Named turns come first, each shown by rows before and after it. Which turns, in which order, take the first row of each pair that follows to the second? Write the first one first, as in the answered first pair.
rak:
[-24 -28  40   5 -13   1  27   1  -4  20 -14 -26   2 -17 -11  16   7] -> [ -8   9  16 -17 -22  10   3 -19   9  16 -17 -34 -15 -22   2  38 -17]
[  0   9   0  35 -15  -7  -1  11  14 -33 -22  23  30   6   4 -40   7] -> [ 14 -21  13  38  -5 -29  14  28  19  14  -2 -22  33  -1  -7 -18  -3]
[  6  16 -24 -46  16  -8 -18 -10 -24  -6  28 -13 -41  25   0  24  -8] -> [-18   6 -17 -33  14   3  -6  -4 -31 -38  13  25 -31  35   1 -10  19]
[ 11 -11   9  -1   0 -30  21  14 -14   8   8  -1  -8   9  12  -6  13] -> [ 23   6  -5 -12  -4 -26   7   2  -8   8  10 -10 -17   4  19  11  -4]
Betad:
[ 15   7   9  -2  -4 -14  27  -2  14  25  -4 -35  -7  -4  21  35 -28] -> [ -1  -4  25   5   4 -17  42   3  13  18 -16 -31  -9  -6  20  29 -21]
[ -8 -28  13  16   0   9   6  -3  34  46  -2 -36  39 -39 -27   9 -11] -> [ 46  -1 -13   4  -6 -30   1   4 -34  35  20 -23 -13  29  42  19 -17]
[-27 -30   6 -19  11  -3  24   7 -19 -23  18  -1 -39  11  -3  -8  23] -> [-19 -15 -16 -27   3  25 -10  -9  22   0  35 -20  -7 -21 -37   2   6]
peduv:
[  0  19 -10   7  -8  11  -5 -17  15   7  -7   6  49 -17  -2  -9  -2] -> [ -1   4 -20 -21  17  -1  -3 -14  -5  20  25 -27  -1  -2 -12  26  -5]
[  0 -10  -6  10   1   8  10  10  19   0   9  14  -1   5 -10 -13  15] -> [  6   6  -3   3  -3   8   4   0  32   6  -5  -1  -8 -11  -2   7  -7]
[-39  12  12 -30  15  15   4 -15  16 -32 -28  21 -29 -21 -13   3   2] -> [-41   4  11 -34  21  16   6 -11   8 -32 -17  23 -33 -14 -18  -3  10]
Now pairs of rows:
Between the rows of a pair lie 2 to 3 turns.
[ -9  24   9  -3   4  49  -9 -21  58 -23 -33  -4  46 -61 -24 -11  -6] -> [ -3  -7 -10 -47  57   2  10   2 -24 -14  33 -34 -65  11 -11  37  13] => peduv then Betad
[-58 -30  42  16  10  33   1 -13  82  10 -22   4  62 -46 -71 -20  -6] -> [-36  27   9 -12  -3  48 -36 -44  97  -3 -27   2  38 -48 -51   4 -37] => rak then rak
[ -4  18 -28   4  -3  -4  -7   5 -24 -17  20  40 -14  38  21 -27   8] -> [-23 -25  -6  20  10   5   0  19  16  31  33   1  32  -3 -34 -27   9] => rak then Betad
[ 21  43  23  30  -3  -5   1 -18  -1   4 -13  -9 -14  -6  22  -4  -5] -> [ -6  14  31  45   3   2  11  -6  -4  -7  -7  10   2  -4  -1 -33  24] => Betad then peduv then peduv
[ 18  27 -32 -25   5  -2 -22 -10   0   2  -8  11 -14  -4  26  12 -24] -> [ -9   6 -28  -6   3  20 -22  -6  18  -6 -10  31  25 -19  -7 -24  -1] => rak then Betad
[  2  27  -5  37  21  20  15   5 -38 -23  -6  55  10  22 -17 -52  29] -> [ 14   3  -6  41  22  21   8  12  -6  35  25   8  48  -8 -59 -36  15] => Betad then rak
[ -4  27  -1  -9 -16   5  -2  -8  -3 -20 -18  20 -15   6  18   0  -2] -> [  8  11 -11   1 -18  14 -14  -3  21  17  12  -4  28 -14 -17  -4  -4] => rak then Betad
[  5  24  42  20 -39 -26  37   2  11  17 -59   3   4 -26  50   2 -34] -> [  8  23 -39 -49   0  -7 -13 -10 -32   3  34 -10 -74  22  16  34 -17] => Betad then peduv then rak
[ -8  32  -4   7 -34   3  15  -8   2 -14 -30  35  25   3  26 -55  -1] -> [ 30  19 -23  10 -36 -11   4   6  -2  35  19   4  43  11  16 -44 -14] => Betad then rak then Betad
[-28 -34  25  15 -11  -6  18  16 -13 -11 -14  25  16  -3  -4 -34  11] -> [-10  -1  31  -7 -15 -21  12  -1   2   5 -35 -12 -18 -20  24  21 -33] => peduv then Betad then Betad
[-34   7  34  -6  12 -41  31  16  -5  -7 -22   4 -35  -2  14  20 -10] -> [-31  16  40   3   3 -36  30  11   6 -11 -37   9 -17 -11  21  13 -17] => peduv then peduv
[-25  47  35   3   5 -13  27 -22  -8 -12 -51   3 -15 -35  13   6 -32] -> [-13  -7 -24 -14  36  -6   2   3 -52  12  60   0 -15  13 -39 -10  12] => rak then Betad then peduv
[ 15  22 -23  11 -19  14 -16   4 -23 -35   5  56  16  27   9 -39  18] -> [ 18  -7  22  18  -7  -5   4  11  30  52  -2 -35  36 -33 -19  14 -24] => Betad then rak then peduv
[-16  -1   9 -10   8   7   0 -12   6 -16  -8 -17 -13   9  -8   2  -6] -> [-13   0   9 -10   6   3  -1 -11   0 -17  -5 -15 -16  14  -2   2  -5] => Betad then Betad
[ 10 -36   0  12  22 -20  10  15 -15 -16  18 -14   4  19  -2   2  22] -> [ -4 -39   4  14  21 -11   8  12   5 -11  14 -16  17   1 -20   2  22] => Betad then Betad then Betad
[ -5 -34  32  18  13 -11  36  25 -37 -17  -2  -4 -11  12  -3 -11  -8] -> [  9 -29  -5   5   5  23  -8   8   1   9  32 -25  25 -16 -47  -5 -22] => Betad then peduv
[  0 -13  27   3 -12 -15   7  32 -45  18 -17  25  -2  34   4 -12  31] -> [ 12  25  10 -28 -14   4 -28  -1   7  37 -28 -20 -11 -11  -7  38 -17] => rak then Betad then rak
[ -8 -13 -47 -37   3  16 -35 -22 -14  23  29  18  12  12  14 -18  22] -> [ -4   1 -37 -52  10   4 -30 -29 -10  33  16  -9 -16   2  27  19   0] => Betad then rak then rak
[ 43  -9 -29  15  -3 -12 -23  27  -6  27  46  -6  17  23 -12 -10   8] -> [-18 -24  18  26   8 -12  20  31 -13 -24 -14  33  -6  17  -1 -34  38] => rak then Betad
[ -9 -24   1 -14   0   1  11  -7   0 -13  21 -21 -21 -22 -14   1  17] -> [  6 -10  -5   6 -23  10   2  -8   3 -25  12   6  15 -20  -6 -30  20] => Betad then peduv
[  8   3  -2 -15  29  11  -3   0 -15   5  17  -8  16  30   9  -1   7] -> [  3  20  -2 -16  22  19  -6  -8 -11 -15  -3   5  12  25  19  -5   5] => peduv then peduv then rak
[  6 -36  19  -6   6  14  13  17  16  14  -1 -22  36 -20 -14 -16  -2] -> [ 29  -6  10 -28   7   1   4   6   7  20  -1 -39   0 -10  15  20 -28] => Betad then Betad then rak
[ -3 -35  -8  12  14  -1   7  14  11  25  18 -23  24  -3 -32   5   9] -> [ 14  15 -31   7 -10  24 -26 -14  32   2  -3  -2  32 -12 -13   2  -8] => rak then peduv then peduv
[  2 -33   2 -22  20 -21   4  11   1  22  13   3   6  -2 -10  15   8] -> [ 28   0 -14 -10  -8 -17 -12   1  -1   4   2  29  27   7  20  -5   0] => peduv then Betad then rak
[-63 -11  46   7  20 -15  22   9   9  -5 -56  17  -2  -2   3  -2  13] -> [-19 -38  -1  12  22 -18   0  32 -25  22  27  21  26  41 -18 -26  33] => rak then Betad then peduv
[ 33 -24 -20  14   8   5  -9   6 -23  17  55  23  12  22  -7 -22  26] -> [-15 -31  15  20  18  12  17   5 -16 -18   5  45  -1   6  -8 -35  42] => rak then rak then Betad
[-35   6 -13   3  22  -4 -18  -5   7 -14 -25   3 -14 -22   5 -15  13] -> [-37 -11  -5   6  29 -10  -6   4   4  -1 -17  -9 -16 -19  -1 -12  17] => peduv then rak
[  2  19  -2 -13   2  -3  -5  -4 -35 -36 -11  18 -43  10  22  -6  11] -> [  0  19 -15 -31  12   5 -20  -9 -16 -15  12 -11 -50  -3  -3  21  -1] => Betad then peduv then Betad
[-10 -22   7  -1   7   8  13   1   6   2   6   2  -1 -32 -31  -2  -2] -> [-14 -16  13  -4  10   6  18  -4   4  -3  -6   2 -14 -34 -23   6  -5] => rak then Betad then Betad
[-17  17  14 -15   4   6  -1 -14  28 -22 -20  -1 -18 -19   4   9  -5] -> [-23   2  19  -1   6  -2  12   0   6 -35 -13  24 -13   1   6 -18  19] => Betad then rak
[  5  33  19  -7 -15   7   6  -4  30 -18 -44   4   8 -21  22   6 -27] -> [ -3   9  25 -23  12 -18  26  11  -1  -8 -21 -18 -40   4  25  30 -19] => Betad then rak then peduv
[ -2   8  -5  -8   3 -13   8 -15 -35 -31  19  22 -38  33  24  -9  46] -> [-19 -29  10   6  11   8   5 -11  27  24  34 -25  21 -28 -45  -1  37] => rak then Betad
[ -5   1   0   7   0 -43  13   8 -37   0 -11  -1 -17  30  38  -2   7] -> [-24 -14 -11 -17  21 -21  -4  -1  -2  28  13 -41 -19  -4 -12  28  -1] => peduv then Betad then peduv
[  7  -5   3  13 -12  -2  -1   0   8  18  -4  -3  19   0   5  -7  -4] -> [ 14   6  -2   7 -14  -8  -1  -2  -3  13  -3   1   4  10  17  -1  -8] => Betad then rak
[-38 -43  17  -6  28  -6  25  14 -11   1   0  -4 -26   5 -18   7  26] -> [-29 -32  14  22   1   9  17  10   2 -12 -13  32  23   1 -14 -33  34] => rak then Betad then peduv
[ 10  12  -1 -17   4 -11   8  -4 -26  -9   2   3 -43  14  31  28 -11] -> [ 13 -30  18  14   5 -26  26  21 -31  20  17   0   2  15  15   0   8] => peduv then rak
[-12  16   9 -27  16  -5  14  -7 -25 -33 -20  -3 -45  17  34  27  -2] -> [-17 -14  13 -18  20  13   3  -6  28  21   3 -45  10 -32 -25  32 -12] => rak then rak then Betad
[  0  43 -34 -14  -3  28 -29 -25  24 -36  -5   8 -14 -14  13  11 -18] -> [-24  29 -16  -7   1  35 -19 -24  38 -38 -19   8  -4 -31  -3   4 -11] => Betad then Betad
[ 47 -33  15  51  -2 -35  52  33 -31  38  28  -6  15  33  19  -6  -9] -> [ 68   2 -41  21  -9 -13   4  12 -41  14  57  13  -3  53  22  -6 -12] => rak then peduv then rak
[ 24  13  30  16 -20  -9   1   2 -25   7 -43   0 -49 -10  37  25 -22] -> [ 40  39   2   7 -32  13 -30 -15  -9   7 -32   3 -34 -19  26  26 -33] => Betad then rak then Betad
[-29 -12  -9  -2  20  18 -21 -10   2  -7  11 -11  -9   0 -28   8  -1] -> [-29 -21  -1   0  25  10 -10  -4  -4  -2   7 -20 -17   3 -23  17  -4] => Betad then Betad then rak
[ -4  16 -20  -6   8   3 -20  -7   4 -11  -7   3 -14   4   3   4  -9] -> [ -3  12  -1  12  -3   0  -6  -2  19   2 -21   2  14 -11   5  -6 -12] => peduv then rak then peduv
[ -5  10  25   2 -16  19  19   5  27  11 -39   7  22   2   9  18   2] -> [ 12  -4  -8 -17   1   7   8  19 -16  15  19   3 -11  46   5  23  20] => Betad then peduv
[ 40   1  -4  12   9 -12 -14  -1  22  35  20 -20  31  -4  -3   7 -15] -> [ 26  23  -4   4   2   6 -25 -20  42  11  -6  -9  23 -21  -3  11 -20] => Betad then Betad then rak
[ 18  18  -5  -5 -11   8 -10  -7   5   0   2  -3   5  -3   2   5 -19] -> [  6 -15  16  11  -3  -2  10  11  -4   7   3   0  20   0  -8 -12   0] => rak then rak
[-23 -16 -40  -9  28  10   3   6 -35 -10  37  29  -9  44 -36 -16  34] -> [-30 -39 -16  -5  41  -3  21  18 -24  21  36  -6  -6  25 -49  -1  27] => rak then Betad
[ 23  -3   5  15  -6 -24  16  12 -29  -4   4  15  -2  32  34 -15   1] -> [ -5  -5  30  23 -10  -1  18  -3  24   5 -32   1  29 -23   5 -10 -12] => peduv then Betad
[ 13  14 -10 -20  10  -9   5  24  -1  22   0  -7 -25   8  16  18 -16] -> [-22 -18  -1  -9  17   5  16  32  -4   1   0  18 -12   9 -10 -13  15] => Betad then rak then peduv
[-21   4  40  11  -7 -23  33  24 -10   4 -23  -9   2 -14  15  19  13] -> [-17  39  12 -13 -14  -5   5  -1  -9 -24 -30   7 -21  -7  27  26   3] => peduv then rak then rak
[  2   0  21   2   3 -31  20  21 -12  14   3 -15 -17   6  10  11   2] -> [ -4  -2  19  11  -5  -8   5  14  22  20  -1 -15  23 -24 -19  -2  -2] => Betad then peduv then peduv
[ 12  20  20 -13 -17  -5  -7   0  13  15  -8 -13  -7 -12  30   8 -13] -> [-13 -14  28 -11   4 -14  14  18 -13   8   8  -5 -25   9  17   0  17] => Betad then peduv
[-17  -5  10  -2   8 -10  14  -5  -3  -9  -8  -8 -26   3  -4  16  13] -> [-19  -6  12  13  -1  -2  13  -3  -2 -19 -12  14  -3   3  -6  -9  22] => rak then peduv
[ 11  23  20  -2 -12   8  -6 -11  20  -6 -31  -1  26 -29  13 -10 -12] -> [ -5  12  -1 -11   1  19  -9  -7 -10 -36  -8  29   5   3   3 -30  22] => peduv then rak then peduv
[ 12 -31 -19 -17  19  -5   7  15 -24  18  29 -22   2  -7  -4  11  13] -> [ -3   6 -31 -26   8  21 -10 -10 -17 -36  -3  17  -9  -8   9  -3  17] => Betad then rak then rak
[ 49  23  -4  18 -29 -35   9   7 -29   0 -10  14  10  33  68 -12 -16] -> [ 10  -5  29  25 -19 -14  15   2  42  39 -27 -35  49 -43   5   9 -29] => Betad then rak
